In the data rows, 50 means zero.
Here are some points, one per row:
(65, 56, 24, 44, 64, 50, 41, 56, 56, 42, 84, 53, 41, 43, 36, 91, 39, 58, 56, 35, 54, 58, 59, 58)
(39, 39, 58, 34, 38, 52, 48, 50, 68, 43, 14, 53, 48, 58, 10, 27, 39, 66, 53, 68, 60, 20, 48, 99)
(58, 77, 61, 38, 39, 14, 38, 64, 50, 38, 53, 69, 42, 37, 61, 44, 47, 52, 49, 33, 41, 61, 30, 31)
(34, 51, 42, 54, 64, 72, 42, 59, 43, 53, 54, 62, 60, 52, 36, 71, 22, 41, 70, 61, 71, 91, 38, 35)
(56, 55, 77, 52, 55, 37, 47, 53, 46, 25, 61, 48, 57, 39, 29, 48, 40, 49, 29, 42, 61, 23, 77, 03)
(53, 45, 47, 47, 30, 00, 85, 70, 64, 37, 22, 24, 30, 59, 40, 67, 32, 26, 33, 59, 58, 86, 47, 74)
(37, 36, 51, 86, 60, 90, 69, 82, 82, 50, 73, 42, 08, 64, 35, 45, 42, 53, 31, 30, 47, 69, 57, 75)
(67, 60, 68, 33, 60, 70, 54, 67, 63, 66, 62, 44, 38, 77, 42, 40, 50, 23, 70, 35, 39, 47, 68, 55)
(76, 52, 76, 20, 53, 57, 44, 32, 33, 59, 44, 44, 58, 28, 35, 41, 33, 45, 57, 38, 49, 56, 66, 12)
(30, 50, 93, 21, 62, 61, 63, 60, 19, 48, 49, 53, 53, 31, 42, 55, 90, 28, 31, 68, 69, 60, 28, 33)
(43, 41, 43, 27, 29, 37, 29, 62, 51, 51, 35, 38, 47, 47, 57, 47, 83, 35, 65, 41, 23, 57, 63, 52)
(38, 59, 67, 71, 53, 26, 67, 52, 11, 84, 59, 71, 66, 53, 47, 50, 74, 67, 64, 49, 41, 55, 67, 64)
(53, 59, 37, 53, 35, 72, 58, 60, 38, 72, 60, 22, 42, 59, 58, 46, 62, 54, 54, 42, 70, 08, 54, 28)
(42, 59, 29, 45, 19, 58, 22, 53, 22, 40, 34, 22, 40, 72, 72, 72, 50, 20, 41, 51, 29, 24, 89, 52)
(77, 94, 46, 35, 57, 40, 22, 70, 45, 22, 46, 43, 61, 72, 41, 39, 32, 67, 19, 40, 27, 69, 20, 54)
(53, 66, 08, 58, 28, 60, 34, 52, 49, 43, 25, 51, 71, 58, 40, 72, 60, 00, 44, 99, 31, 52, 99, 40)
(65, 50, 64, 47, 70, 43, 40, 52, 28, 32, 66, 18, 35, 70, 25, 34, 43, 42, 99, 40, 21, 73, 57, 63)
(32, 50, 38, 70, 42, 41, 85, 63, 45, 46, 45, 73, 94, 16, 57, 28, 34, 35, 59, 53, 42, 34, 38, 55)
(30, 55, 68, 07, 65, 58, 61, 27, 53, 55, 63, 39, 39, 30, 37, 48, 34, 55, 33, 64, 65, 29, 61, 42)
(17, 15, 18, 29, 38, 26, 81, 51, 33, 45, 51, 36, 55, 55, 71, 60, 27, 31, 61, 49, 13, 62, 47, 56)
(60, 35, 34, 67, 79, 51, 51, 60, 61, 33, 37, 42, 83, 71, 71, 52, 44, 35, 56, 30, 70, 67, 39, 66)
(82, 22, 62, 51, 24, 52, 89, 54, 29, 51, 50, 44, 86, 71, 63, 56, 28, 72, 46, 35, 42, 41, 53, 33)
(21, 32, 43, 20, 26, 53, 43, 38, 68, 53, 62, 65, 44, 56, 36, 25, 45, 75, 44, 47, 59, 45, 71, 70)
(33, 73, 65, 66, 64, 13, 46, 66, 50, 95, 95, 30, 47, 64, 65, 31, 31, 56, 29, 66, 44, 41, 69, 35)
(43, 89, 33, 52, 76, 41, 50, 23, 24, 66, 42, 24, 38, 26, 35, 37, 71, 60, 58, 60, 35, 15, 22, 65)
(87, 47, 30, 43, 40, 66, 64, 43, 69, 40, 53, 49, 33, 38, 39, 56, 67, 24, 68, 31, 55, 64, 39, 81)
(33, 55, 54, 33, 60, 52, 55, 58, 46, 55, 42, 58, 49, 62, 41, 78, 60, 43, 54, 00, 44, 29, 17, 67)
(16, 30, 51, 52, 71, 50, 40, 77, 78, 51, 66, 50, 43, 29, 73, 20, 54, 46, 23, 70, 42, 54, 39, 70)
(72, 39, 31, 52, 69, 55, 55, 73, 78, 59, 96, 79, 58, 67, 67, 57, 47, 35, 56, 87, 35, 20, 39, 79)
(54, 45, 38, 59, 52, 73, 35, 65, 61, 50, 53, 81, 55, 80, 24, 10, 25, 47, 62, 47, 19, 49, 55, 48)
(31, 35, 45, 72, 46, 28, 61, 22, 46, 52, 56, 55, 67, 60, 23, 30, 44, 53, 69, 23, 32, 11, 42, 47)
(88, 20, 26, 70, 41, 32, 14, 36, 32, 55, 42, 58, 59, 34, 34, 52, 63, 58, 30, 55, 83, 51, 49, 61)
(33, 23, 38, 57, 74, 66, 36, 53, 49, 63, 25, 45, 58, 58, 92, 61, 50, 47, 45, 35, 71, 47, 38, 44)
(59, 55, 70, 52, 84, 20, 48, 31, 66, 35, 14, 44, 61, 48, 78, 37, 73, 39, 81, 81, 79, 23, 73, 53)
(60, 46, 70, 55, 55, 35, 65, 25, 64, 80, 26, 67, 45, 71, 40, 81, 78, 46, 11, 40, 57, 28, 44, 42)
(39, 75, 45, 68, 60, 36, 38, 21, 25, 43, 47, 51, 44, 81, 52, 58, 31, 62, 38, 62, 73, 59, 39, 41)
(31, 90, 54, 35, 23, 59, 44, 51, 60, 42, 57, 32, 71, 83, 49, 30, 55, 60, 41, 48, 80, 44, 42, 75)
(29, 38, 57, 97, 36, 44, 20, 48, 61, 55, 73, 38, 77, 36, 16, 65, 85, 47, 32, 32, 61, 75, 54, 32)
(68, 50, 72, 66, 40, 37, 48, 54, 52, 88, 55, 48, 57, 68, 60, 57, 51, 40, 50, 57, 43, 55, 41, 91)
(69, 41, 51, 56, 69, 69, 55, 36, 82, 32, 37, 43, 71, 56, 62, 56, 62, 51, 60, 61, 33, 57, 28, 62)
(43, 37, 50, 34, 47, 48, 11, 44, 40, 51, 53, 57, 45, 79, 32, 11, 49, 24, 36, 60, 61, 43, 08, 33)
(68, 75, 64, 55, 21, 68, 56, 55, 25, 70, 39, 81, 16, 41, 90, 68, 56, 57, 57, 51, 41, 66, 22, 50)
(49, 62, 46, 65, 76, 66, 51, 41, 79, 51, 14, 36, 46, 58, 49, 41, 47, 60, 60, 72, 65, 74, 58, 25)
(60, 31, 58, 50, 15, 30, 47, 62, 84, 59, 61, 32, 68, 69, 55, 48, 69, 50, 64, 57, 58, 49, 17, 00)
(50, 44, 63, 57, 68, 57, 37, 16, 43, 23, 47, 72, 34, 87, 68, 64, 44, 42, 42, 31, 55, 34, 51, 44)
(61, 67, 18, 60, 49, 52, 52, 65, 89, 67, 50, 60, 60, 41, 25, 92, 43, 72, 63, 47, 44, 66, 64, 50)
(32, 71, 28, 33, 19, 43, 66, 27, 47, 53, 51, 60, 23, 60, 39, 47, 27, 22, 42, 76, 51, 44, 53, 18)
(54, 36, 40, 45, 49, 62, 66, 36, 51, 77, 48, 68, 26, 70, 52, 74, 76, 52, 61, 24, 59, 68, 70, 42)
(27, 68, 46, 57, 20, 60, 66, 53, 33, 37, 49, 44, 74, 73, 34, 45, 57, 90, 44, 75, 62, 47, 49, 60)
(51, 30, 52, 53, 56, 64, 47, 58, 39, 69, 20, 44, 42, 61, 32, 59, 63, 51, 32, 59, 05, 55, 39, 56)
(12, 37, 66, 62, 70, 43, 41, 31, 77, 38, 21, 60, 67, 57, 57, 78, 34, 69, 69, 32, 43, 39, 52, 42)
(64, 69, 63, 69, 60, 48, 56, 98, 40, 42, 53, 73, 45, 26, 46, 62, 57, 15, 54, 28, 72, 40, 70, 64)
(47, 45, 38, 38, 56, 39, 37, 39, 58, 71, 57, 74, 61, 29, 49, 78, 34, 32, 46, 64, 47, 42, 23, 32)
(60, 66, 33, 36, 76, 76, 45, 82, 56, 34, 31, 61, 51, 23, 31, 56, 63, 68, 39, 43, 34, 38, 51, 56)
(59, 46, 68, 40, 28, 75, 52, 36, 43, 57, 45, 47, 33, 25, 63, 49, 08, 49, 55, 60, 84, 50, 46, 62)
(46, 39, 40, 55, 39, 65, 53, 43, 51, 88, 48, 24, 76, 16, 28, 34, 57, 41, 82, 50, 58, 60, 41, 41)
(09, 37, 59, 26, 40, 41, 64, 38, 33, 38, 48, 75, 40, 54, 57, 45, 59, 49, 36, 56, 30, 77, 67, 52)
(40, 28, 46, 58, 62, 72, 64, 64, 43, 14, 64, 51, 49, 67, 57, 53, 71, 35, 54, 53, 92, 49, 30, 56)
(63, 66, 63, 65, 35, 61, 78, 03, 62, 36, 51, 35, 46, 26, 33, 42, 42, 34, 27, 22, 45, 67, 50, 50)
(35, 38, 42, 60, 56, 29, 66, 53, 49, 43, 27, 51, 21, 50, 40, 22, 53, 77, 82, 40, 80, 57, 42, 07)
(59, 56, 54, 67, 35, 36, 56, 06, 63, 23, 81, 02, 51, 21, 69, 49, 64, 43, 31, 54, 35, 56, 31, 57)
(25, 63, 65, 42, 50, 79, 41, 46, 56, 83, 63, 43, 62, 63, 53, 44, 55, 70, 48, 69, 29, 83, 58, 52)
(35, 64, 73, 63, 53, 43, 33, 56, 46, 23, 70, 87, 43, 34, 24, 69, 64, 37, 66, 66, 30, 48, 33, 44)
(49, 50, 67, 21, 46, 35, 53, 65, 56, 51, 75, 67, 70, 54, 80, 18, 41, 60, 44, 59, 66, 71, 88, 67)
(63, 53, 71, 50, 48, 47, 71, 29, 42, 24, 69, 60, 40, 60, 42, 67, 83, 51, 88, 81, 64, 55, 60, 66)
(50, 68, 80, 66, 35, 59, 32, 35, 63, 52, 49, 41, 61, 52, 67, 55, 27, 52, 55, 43, 42, 60, 38, 75)
(37, 72, 42, 68, 97, 42, 61, 44, 32, 43, 36, 52, 56, 32, 65, 58, 25, 56, 67, 44, 67, 62, 68, 55)
(45, 75, 27, 57, 10, 50, 35, 62, 31, 53, 40, 81, 64, 37, 50, 11, 41, 41, 56, 24, 87, 57, 41, 68)
(58, 64, 16, 69, 85, 50, 56, 20, 63, 67, 46, 56, 31, 65, 85, 09, 63, 42, 49, 36, 57, 68, 56, 36)
(65, 54, 38, 37, 43, 20, 35, 67, 47, 77, 39, 38, 34, 41, 53, 41, 65, 71, 52, 34, 53, 35, 69, 54)
(46, 46, 27, 71, 48, 74, 70, 39, 28, 46, 68, 48, 34, 28, 49, 35, 67, 64, 28, 49, 41, 41, 59, 52)
There is one direction along which these points spread out most. Take the direction at right angles to it along which they spread out most. Go by this last direction. How many in every 100 of the points above lie lower along it than each point below? Answers are rounded to whole numbers. More than half of the points above lie lower than the first one.
(53, 42, 52, 91, 54, 57, 55, 78, 28, 43, 43, 30, 30, 40, 64, 62, 22, 62, 48, 76, 42, 43, 25, 47) 58
(79, 15, 39, 29, 78, 22, 41, 51, 28, 48, 83, 42, 43, 54, 37, 59, 46, 52, 24, 46, 58, 56, 63, 65) 44
(61, 39, 95, 59, 50, 66, 19, 73, 57, 54, 35, 47, 49, 55, 59, 31, 43, 57, 45, 56, 47, 53, 67, 56) 31
(70, 52, 53, 82, 15, 55, 53, 58, 65, 27, 60, 74, 16, 35, 62, 65, 41, 67, 74, 57, 41, 14, 43, 39) 61
(64, 30, 52, 46, 61, 65, 40, 17, 22, 46, 56, 67, 69, 28, 61, 28, 37, 34, 39, 32, 30, 48, 52, 36) 62
(62, 33, 47, 37, 38, 63, 40, 69, 59, 18, 65, 50, 58, 32, 75, 52, 65, 77, 58, 40, 40, 42, 58, 16) 58
(13, 36, 45, 51, 32, 34, 32, 69, 45, 25, 16, 13, 18, 35, 64, 53, 55, 26, 47, 40, 27, 47, 84, 44) 37
(56, 69, 33, 11, 68, 53, 85, 84, 79, 61, 52, 37, 52, 42, 51, 63, 46, 32, 47, 38, 52, 37, 24, 37) 49
(54, 13, 55, 34, 53, 51, 19, 53, 37, 76, 67, 33, 29, 37, 39, 63, 12, 76, 63, 77, 69, 44, 43, 69) 31
(65, 64, 65, 41, 55, 80, 68, 61, 32, 40, 52, 21, 84, 51, 43, 75, 51, 61, 34, 41, 46, 39, 63, 50) 49
(54, 53, 71, 25, 42, 44, 28, 15, 93, 66, 52, 62, 46, 15, 69, 49, 46, 69, 35, 48, 41, 41, 67, 58) 42
(91, 33, 49, 49, 58, 45, 91, 59, 46, 52, 20, 78, 44, 48, 35, 30, 58, 73, 20, 78, 28, 70, 49, 33) 48
(40, 61, 15, 22, 55, 40, 40, 32, 40, 29, 58, 54, 62, 50, 78, 66, 76, 97, 57, 52, 57, 60, 48, 40) 76
